One turning vector, and how many steps it has turned
The counts run from 0 to 376.
[  9 -10  37  15  28  14 -11   3  25  22 -16  25  35   4  19   8  22   1
  -7 -15  15  15  17   1 -13 -22  -7 -12   1  -9  -3  -2 -14  -5  -2  -8
  21 -11 -23 -22   9  21 -17  25  15  32   3  33  13   7 -37   6 -14 -11
 -12 -14   3  -2   0  13 -15  14  15  -2   7   1  -8 -10  -3 -24  23  -8
  28 -11 -19  -2 -18  -2  15  22  29  -1  23  -6  -8  -3   6  -6   8  -5] : 75
[  9  -7  11 -12  10   9  -9  14   1  -2 -15 -20  -2   8  12  13   9  31
 -21 -17 -12   6   5   8   7   9 -37  11   1 -28   6 -23  46  -7  -4 -22
   7  26 -14  -4   6   2  44  -1  15  19  -7  17 -20   7 -15   0 -16   7
  -6  -2 -14  23  34  -2  -1  -4   6  -1   3   3  -3   6  -7   2  11 -38
  23  -1 -31   1 -19 -19  18 -25 -14 -23  10   4 -18  11  14   7  -2  -7] : 127
[-41  -3  10  -4  32  -5  -2   0 -21  19   1   3  34   9  14  19  12  -3
 -13   8 -25  -7  10  15 -11  -9  11   7 -11 -18   6  -9 -15  20 -12   0
  23  16 -36  -3 -26  25   5  14   9  20 -12  13  28  22 -36 -15   2 -12
   3  -1   1 -35  16   5  -7  13  12 -18   7   4  -7   8  -3  -7   8   7
   6  21  -5  10  21  38   4   6  19   8  20  -7  20  16   2  -1 -10 -20] : 311
[ -9 -12   7   5  35  -9 -12  28   9  24  -9  -4   1  34 -11  19 -11  -8
 -16 -11 -49 -33  -4  -3   7   9  -7 -16  -1   7  -2 -12   3  12   3   7
  17  -3 -22   6 -20   5  17 -26  13 -40  -4  35   6   9   2  -2 -22  14
  -1 -15  -3  13  15 -14  -7  -4   4 -27   3  23   6  22  18  -6  -6   6
   6 -17   4 -14   7  -1  11   4  10 -17  -5  37  10 -16   2  16  -1 -23] : 248
[  8   4   2   0  31  -4 -15  -1 -17  44 -25   4 -17  18  -6  13   4   9
  13   7   6 -14  10   9  -7  19  10   2   4  11   2 -19 -16 -14  -7   4
   6   4 -19  39 -21 -15  12  -6 -28  19  -5   4  35  33 -19  12   2   1
  16   6 -12  -5  11   1  -9   1  12  14 -15   5  -8 -11 -10 -31  13  14
  -9  13 -36   3  -2  -5 -19  23  38   5   6   1   8   7 -38   6   0 -17] : 285
[  4   5  16  -2  27  -3 -22  14  -5  43 -27   2  -5  21 -13   0  -2  21
  27 -12   6  -3  17 -20  11  11 -31 -21   1  -9   4 -10  21   6 -14 -16
  26 -39  11   0 -17 -22 -14 -14   6  -1   1  29 -16  -2 -18   4   6 -20
  16  -4 -10  20  -2   1 -19 -26 -21  -5  -1   0  18 -24   8 -11 -14   0
  25 -14 -24   4 -17   7   9   7   0   4   2  24 -19 -21   2  26  -4   6] : 15
[ -4  -2  17  12  14   6 -30   9   1  37 -32   1   4  18 -10  24   7  17
  19 -18  -9   0   5 -11 -13  14 -13 -25   3   6  -7  15 -12  -2 -19  11
  32 -22  -5   0 -26   4  -4  -9  -3  12   3  33  -9   4 -37  -8   5 -29
  19 -13   2  -1   6  14 -10   3  -6  -9   1  27 -11  -8  19   4  -4   9
  34  -1  -2  11  11  30  17  -4  -5 -11   1  25  -2 -11   3  36   0 -25] : 34
[ -7  -9  -4  -1  30  -4  -2  12 -26  38 -25  -4 -10  20 -15   9   9  24
   5   8 -18 -13   2   5   5  12 -12  -9  13   1  -1  -5 -16 -18  -5   8
  16  -4 -24  40 -28 -14  26  -5 -17  22 -13   4  33  30 -39  -1   4   8
  24   2   1 -18  23  10  -2   7  12  13 -18   6  -4 -11 -15 -25  10   0
  13  15 -35  12  -8  -4  -6  -2  23  -6   9  13  10   1 -18  12   1 -14] : 282
[  9  -1 -13   2  30 -13  -3   2 -17  29  -5  -5   3  34  -9   9  -5 -16
   2  -8 -34  -8  -7   3   9  13   5  -5  29  11 -11  -8 -10 -22  -9   4
  24 -24 -11  33 -31 -17  18 -23 -12   6 -26   2  29  45 -26 -10  -9   6
  13   3  -6  -2  18  -2 -24 -16  23  -9  -5 -10  -2 -10   0 -26 -11  -4
  19  12 -22  14   8  -5  -2  10  17 -10   1  11   4   9  -6   1  -3 -17] : 278
[-38  11  14 -13  29  -9  15  -2  -1  13   0   1  16   8  14  -1   5   8
  10  14 -15  -6  21   1   1 -48  21  11  -2 -15  16 -15  15  31 -11 -23
  23  15 -30  -3  -7   8  -8   8   9  40  -5  -9  31  25 -11 -20 -19   3
 -13   3  -1   1  10   9 -18   7  -9  -9   9 -15   2 -17 -21 -22   2  -3
 -11  19  -9   1 -11  15   1  21  27  13  17 -12   0  27  -5 -28  -1  -8] : 330
[-13  -5  16  -3  29  -7  -4  24 -17  34  -3   6   2  28 -19  18  -7   3
  10  -1 -38 -22  -1  -2  27  -1  14 -12  18  31  12 -29 -10  -3  -6  13
  17  -6 -37  37 -28 -14  22 -30  -5 -10  -1   2  28  30  -6   1 -28  11
   3   3   6  -6   3  -6  -8  -7  14   0  -4  -5   5  -3   7 -18  -8  17
   9  22  -8  -7   9  11  -3  12  11  -8   9  23   1   8  -1  15   7 -22] : 268
[-13  -4  17  -5  34  -7  -3  25 -22  33  -8   9   5  24 -22  22  -8   8
  12   1 -31 -21   1  -1  30  -2   9 -16  16  31  14 -27 -11  -5  -1  13
  16  -6 -38  37 -30 -11  19 -26  -8   0  -3   5  27  23  -9   5 -29   5
  10  -1   9  -9   1   1  -8  -8  19   5 -11  -5   8  -4   2 -16  -3  16
  14  12  -8 -11   1  10 -10  12  10 -10  17  23  -1   5   6  17   2 -15] : 269
[ 11  -1  21  20 -13  16  -3 -25  31  17 -22   7  13   3  27  23   6  -8
 -21  -9  17   2   9  -1 -31   0  12   2   6 -14 -20 -11   0  12 -10 -29
   7   8 -31  -9   9   9  -4  24  22  17  24  10   0  17   3   6 -23   4
 -18   0  -6  20  -1  18 -11   5  16   0  12   3 -21  12   4 -24  17  -1
  25  -3 -12  -9  14  -4  -2  29  25  12  15  -9 -29   7 -23 -30  12 -15] : 90
[-30   2  -9 -18   7 -20  -6   6  25  14  26   7  19   7  17   0   0  -7
   3   3   9  17  11 -25 -35 -12 -16 -16 -14 -13 -25  -4 -20   1  -7  12
  13  -3 -38 -24  -8  13   0   9  16 -24  11  19  18 -20  -2 -16 -26  18
   6  13  21  17  36  12  -1   3   0  -5 -11  10  -3  11   1   2  24  -8
  16 -39   5 -21  12  -1  -1  23  12  28  -1   7  12 -11  17   3 -33   5] : 198
[-30   1   0  -3  26  -8  -7  -7 -13  17   3   6  31  22  22  21   8 -17
 -17   6 -24  -5   8  17 -21   0  22  18  -8 -11  -7 -10 -15  19 -17   0
  24  11 -28  -2 -22  24   2  12   8   7 -14  13  29  36 -27 -16   2 -10
  -1   2 -10 -19  16  -3 -15  11  13 -27  17   2  -9  10   5 -16   0  11
   2  20  -7  10  30  30  -1  21  16  11  13 -10  23  18  -4  -8 -11 -25] : 309
[-28   0   6  -4  11 -15  12 -16  -9  23  -1 -16  15   8  20  -7  25  10
  -3  17 -11 -10   9   3 -13 -12  -2  26 -10 -32   1 -18  14  25  -9 -38
  16   2 -19   7 -11 -14   0  19  11  18   0 -10  25  23 -19 -11  14   1
  -8  15  -4 -11  23   8 -17   1  -2 -11   5 -15  -3 -18 -11 -25  -1  -3
  -2  26 -22  17   5  25   9   2  32  35   9 -16  -7  22 -24 -36  -3  -7] : 326
[-18   1  15  -1  30  -9   8 -16 -17  23 -20  -8  16  -1  20   1   8   5
   5   2  11  -8  20  -7  -9 -22  -9   7 -24 -35   6 -20  28  21   7 -48
  12 -11  -8  -6  -5   0 -24  12  14  40   1  12  16  11 -13   9   3 -15
   1  -6 -10  -3   0  17 -20  -3  -6 -15   6  -8   8 -20 -29 -15   1 -19
 -10  -9 -16   1 -17   6  -1  17  29  28  10 -14 -22  11 -16 -24 -16   8] : 335
[  9   0  26  -6 -14  13   0  -5  13 -10  -1 -15   8  11   6  14  12  14
 -17 -20 -20  -8   3  13   3  -2  18  25  -3 -17   6 -15  43  18  -7 -32
   6  31 -30  14   8  -8  27  10  24  12   1  -1   4  28  14 -22 -24   5
 -28   2 -17  29  20  -7 -12  12  12  -9  10  -6 -15   9   6 -26  -6 -22
  15  25 -27 -13   6 -22  23  -4   3  -6 -11  -6 -35  18  -4 -15  20  -8] : 112
[ 27   5  28 -10  12   8 -16  -5   4  -3  -7  -3   6  13  15  17   3   4
  -9 -30  11   1  10  12   4  14   1  17  -8 -12   9 -38  50   3   4 -39
  -2  14 -13   1  12  -7  16   0  13  11   2  23 -10  22  15  14 -24 -12
 -13  -6 -26  34   4 -10 -22 -13  12  -6  10 -12   4   4  -7 -11  -5 -26
   2  -3 -30 -15  -9 -32   5   8  -2  -5   2  -9 -39  13   1  -4   2   3] : 121
[-24  -2  -1  -7  15   2  16  -8  -2  20 -41 -29  -6  -5  15   7   0  27
  -1  14  -8 -18  24  -8 -11 -28 -15  -2  -8 -45   6   2  29  27  -8 -35
  16  19  -5  -4  -1   7   7   7   4  45  -2   2   6   4 -16  -5  -4   8
   0  -7  -6  15  21  24  -4   4 -26  -4  -2  10  -4 -11 -32  -6  12 -21
  -3  -7 -10  11 -21   9   2 -11  24   4  14   1  -9  10 -17 -22  -3 -10] : 344
[ -7 -12  -7  -3  25 -11  -1   7 -10  24 -14   4   0  39  -9  25 -18  -9
 -12   9 -30 -16   2  -7  18  27  -1 -16  27  14  -1 -21  -8   4  -8   4
  18  -7 -26  12 -23  -8  20 -24   8 -32   4  13  14  21   3  -1 -35  26
  14   1   6  18   0   1 -11 -23  15  -4  -5  -6  10  10  13 -26  -5  14
  26 -17   2  -9  19  -2 -15  21   2  -6  23  33   4  -9  11   0  -3 -14] : 258
[  8  12   1 -29  18 -17 -32   2  19  10  34   4  13   7  20   1   6 -14
  25 -21  31  20  16 -10 -33   7  -3  11 -30  -4 -16 -18  -6 -14  -5   9
  -3  -1 -10 -16   0   2  -3  -2 -14 -16  -5  31  20  -1   1   4  -8 -15
  -3  12 -12  28  41 -10 -21  -6   8  -8 -15  12  -6   4  -6  11   8  -9
 -16 -21 -17 -12   6 -10   3  20  17  25 -20 -15   8   3  -5  14 -33   4] : 183
[ -2   4   8 -13   8   7 -24  12   6   5 -14   5  -8   7  24  25  -8  22
 -11 -13   1  20  10  -1  -5   2 -21   7 -11  -9  -4 -32  27 -12  -1  -9
  10  15 -38 -14   2  19  31 -14  13  25   7  13 -17   6  -2   2 -38   4
   6   4 -23  30  12  -4   3   4   4  -3  16   2   4  11  12  -4  15 -27
  17 -15 -14 -23 -10 -25  -4  19 -27 -13  21   4 -10  14  25  28 -21  -8] : 136
[ 10   0  27   2  -3  14 -27  -6  11  19  -3  12  19  25  -2  18  25   2
  17 -13  -3   5   0  -4 -14  20  29  11  -1  15  -2  11 -22   6 -28   6
  28  -9 -15  12 -16 -10 -10   9  -6   0  11  16  26  26 -20 -27   3 -23
  -6   6  -1   8  12   5 -26  11   6  -7   0   5 -24 -12  25 -26 -15  24
  26  30 -11  16  34  25  26   6   2   8  -8   4  -5   3  -3   5  16 -26] : 50
[-15   4  10 -13   5  14  -3  -4   4  10 -27 -27   3   0  15  28 -16   5
   3  -4 -17 -30  29  -9   2  -3  21   4 -13 -25  14 -11  37  40 -15 -30
  14  31   6  -1  -4  10   5 -20  -1  14   9  15  -4  10  21  -3 -23 -17
 -12  -7 -20  37  12   9 -18 -13 -27 -20   5  15  -3   5  -4  13 -14  -4
 -13   7  16   9  16  31   3 -12   1   4   8  -1 -12  17 -11 -13   3 -26] : 359
[ -3   1  21  12  11   9 -30   8  -2  40 -33  -4   0  13 -10  25  12  21
  23 -19  -1  -4   6 -12 -13  16 -15 -23   0   3  -3   9 -14   0 -17   9
  28 -17  -3   2 -30   0  -1  -8  -6  12   5  31 -10   2 -36  -2   9 -31
  14 -11   7  -3   9  14  -7  -1  -5  -2  -5  29 -16 -11  16   6  -2  14
  31   3  -5  19  13  36  16 -15  -3  -8   2  23  -8 -11  -8  32   4 -26] : 35
[  7  13  10  -4   6  14 -23 -12   9  17 -21  12   8  22 -11  31  -5  -2
  23  -5  13  10  18  -9  -7  22  29 -16  32  17   3  13 -21  11 -38  16
  28   3  -6   2 -18   2  -7  -8 -19  11   8  19  10  17 -15 -16 -20 -15
  10  -4  10  27  -3  19 -21 -12  -3  14  -8   8 -14  -7   9 -12  -7  26
  34   4   4  15  27  27  -3  10   0 -11  22  18  -4   0   1   6  13 -27] : 41
[ 17  -5  23  -1 -19  11   4 -20   4   0 -10 -18   7  11   9  15  19  15
 -25 -17  -3  -8  -4   4  -5  18   0  22  -5 -26  -6 -13  42  12  -1 -43
   2  19 -23  15   2 -17  21  18  27  10  10   3   0  23   7 -14 -10  -3
 -20   3 -16  24  20   3 -14   6  19  -9   6  -7 -12   6   4 -24  -5 -25
  25  12 -29  -6  12 -21  19  -9   3   8 -10  -5 -45   9  -8 -22  13  -3] : 110
[-18   3   9 -21   4  14  -1  -4   3   5 -27 -23   5   3  10  33 -21   6
   4   0 -19 -25  32 -10   9  -7  21   0  -6 -22  19  -7  34  40 -19 -25
  17  37   3  -4  -4  14   8 -17  -2  17   8  14   0   9  21 -11 -30 -11
 -12  -5 -16  39   8  10 -16 -15 -27 -19   7  10   3   4  -4  11 -14  -6
  -5   4  18   8  14  26  -2  -7  -3   1  13   3 -12  14   1 -10   1 -22] : 360
[-18 -15  31 -29  -5  21  -2  23 -19  19 -20 -14   1  -2  -3  16   2  50
  15   1 -12 -14  28 -21  24   1  -7   4 -32 -23  26 -19  26  18 -11 -23
  17  15 -10  10  -5  -2  10  -7  -2  14  27  14   7 -14   6  -6 -14 -19
  -2   7 -13  19  13   8  -1  -3 -25  -1  -5  -4  12 -18   9   0 -12  -7
  10  17   0  -1  -5  24   6 -13 -21  22  11  12 -17   1  19  22   0   5] : 375
[-35   8  10 -11  21 -11  12  -7   0  15   3  -4  13   7  16  -1   6   3
   7  17 -16  -6  18   5   0 -38  23  19  -2 -16  13 -17  16  31 -13 -27
  18  15 -27   4  -6   2  -6   6   8  31  -8 -15  32  25  -8 -19 -16   3
 -17   9  -6   4  17   4 -22   7 -10  -9   7 -14  -1 -17 -15 -24  -1   2
 -11  28 -11   6  -5  19   3  14  35  17  17 -18   1  26 -14 -32   4 -13] : 329
[ 12  -6  15 -12   3   9 -15   9   8   4 -21 -20 -16   5  16  16  12  38
 -11 -11   3   4   8   4   0  15 -31  18  -1 -26   4 -34  40 -10  -5 -26
   1  34 -12   0  10  -9  49  -1   6  14   5  10 -24   5  -2  11 -16  12
  -9   6 -18  33  34  -2   3  -6   0   9  -1   5  -4   4  -6  -4  14 -25
  12   9 -35  -1 -16 -16   8 -26  -6 -11  11   1 -18  16  -6   2   2 -12] : 129
[ -5 -20  15   3  32  -8  -3  26  -8  32 -23 -13  -7  24 -18  24   2  12
 -11   0 -22 -43   6  -8  12  30 -25 -20   3   3  11 -26   1  11   1   2
   6   9 -16  18 -23 -12  27 -15   4 -40  10  29   1  -4  -2  21 -14  15
   6  -9  10   3  14   2   8 -16   5   2 -19  24   1  16  -3   4   3  18
  11 -13  -6  -5   5  21  -2 -16  14  -8  10  32  -4 -17 -14   8   2 -17] : 252
[ -2  14 -15 -27 -23  -2 -22 -10  -3   1  17  -8   2   8  21  24 -11   1
  10 -21   0  27  -6 -12 -11  14  -3  13  -3   6 -23 -16   8 -19 -14   0
  11  -1 -34   6 -15  -5  32 -24  -2  14   7  -8   5  20   8 -17 -33  -3
   8  25 -10  30  28   5 -14  -3  14  -7   1  -5  -9   2  19   4  -4 -22
  19   8  -4  -9  31 -11   1  13 -31   6  -3  -4 -18  27  15  22 -29 -10] : 154
[  9 -13  28   7  15  14  -1   3  11  14  -9   5  31  12   1  -2  39  14
  -3 -10   1  19   7  -1  -9   3 -14   0  10 -13  -1  15 -17  -8 -21  -3
  28 -10  -7  -8   2  -1  -4  29   6  17  -5  27  23  11 -48 -23   8  -1
  -7  -3  12  -4  29  17 -22  10  13   3  -7  -3 -15 -21   0 -31   8  -5
  43  10 -27  21  -7   9  32 -11  20   1  13   3  -2  -3  11 -11  15  -8] : 65
[-42  -8  15  -7  34  -4   2   4 -27  19  -5   0  34   8  14  19  17   6
 -11   8 -16  -8  15  13  -8  -7   7   8 -14 -20  11 -17 -13  24 -10  -5
  17  19 -31   0 -23  22   1  20  10  20  -8  13  26  15 -34  -7   5 -13
   5  -2   8 -35  19   9  -1   9  13 -10   3   4  -6   4 -12  -4  10   7
   6  20  -8   9  18  42   1  -4  20  11  25  -5  14  16  -2  -3  -9 -15] : 312
[-25 -15  22 -27  -7  22   0  21 -16  18 -21 -14   1  -1  -3  15  -3  46
  11   3 -23 -13  26 -22  23  -4  -2   3 -28 -23  24 -11  26  18  -9 -22
  21  17 -14   8  -4   0  14  -8   3  17  22  12  10  -8   2 -18 -16 -17
  -2   6 -15  21  14   7  -5   1 -28 -10   0  -5  10 -16  12  -3 -15 -10
  13  17   4  -2   1  24  11 -11 -22  16  10  14 -10   1  28  22   0   0] : 374
[ -2   6  10   2  14   6 -25   8   8  46 -45   6 -28  13 -14   9   2  42
  29   8  11   0  19 -16  -5  10 -17 -20  12   0   1   2  -3   2 -27   4
  27  -9  -7   8 -15 -13   0 -10 -10  19  13  16  -7  -2 -24   1  -3  -2
  20   2   0  23   3  13  -2  -8 -28  20 -10  18  -4 -19   9 -18   9  18
  25  -3 -19   7 -14  15  -3  10   1  -5  16  29  -4 -15 -12  30  10 -15] : 25
[  5  -2  43   5  -8  17   2 -13  13   4  -8 -11  21  -6   7  29   9   3
 -14 -23   8 -18  12   5  -6  -4  22   0   4 -11   4 -19  25  27  -3 -31
  -4  33 -28  12   1   0  11  20  21  17  15   9  -4  13  14   8 -26 -14
 -30  -7   5  11   3  13  -9  -3  19   3   1   5 -24  10 -13   4   3  -6
  17  13 -12  -8  16   9   7 -10  20   1   8  -9 -49  15 -22 -27  22 -15] : 100
[  3  21   1 -44   4  -7 -17   2  -9  -9  29   0  20   5   5  17 -14  -3
  36 -27  22  28  13  -5  -3   1  15  -1  -5  13  -1 -17   4 -18 -11  14
   1   6 -24   9 -12  -3  18 -20 -18  19  -9  10  24  12   8 -12 -36 -22
   9  11  -1  27  28   6 -20 -13  21   7 -16 -10  -6  -7 -15  22  -1 -20
   2  -9  -5 -13  15 -13  -6   9 -13   1  -4 -10 -14  19  25  24 -29   6] : 165
[  4 -10   6   0  30 -20   6  15   2  21  -7 -20   3  20 -19  -1   1   1
  -1 -16 -15 -33   0 -16  -8   7 -24 -28  -9 -17 -11   3  20   9  17 -11
   3 -18  -8   8 -15 -20   2  -1  16 -28  -8  38  13  -3   4  -5  -2  11
   8 -19   8  14  26   5 -10  -5   3 -15 -18  22   4   4 -19  -3   1 -17
   5 -45 -15 -16 -11 -23  12  -8  32   4 -23  27 -20 -30  -9  -2  -4   8] : 231
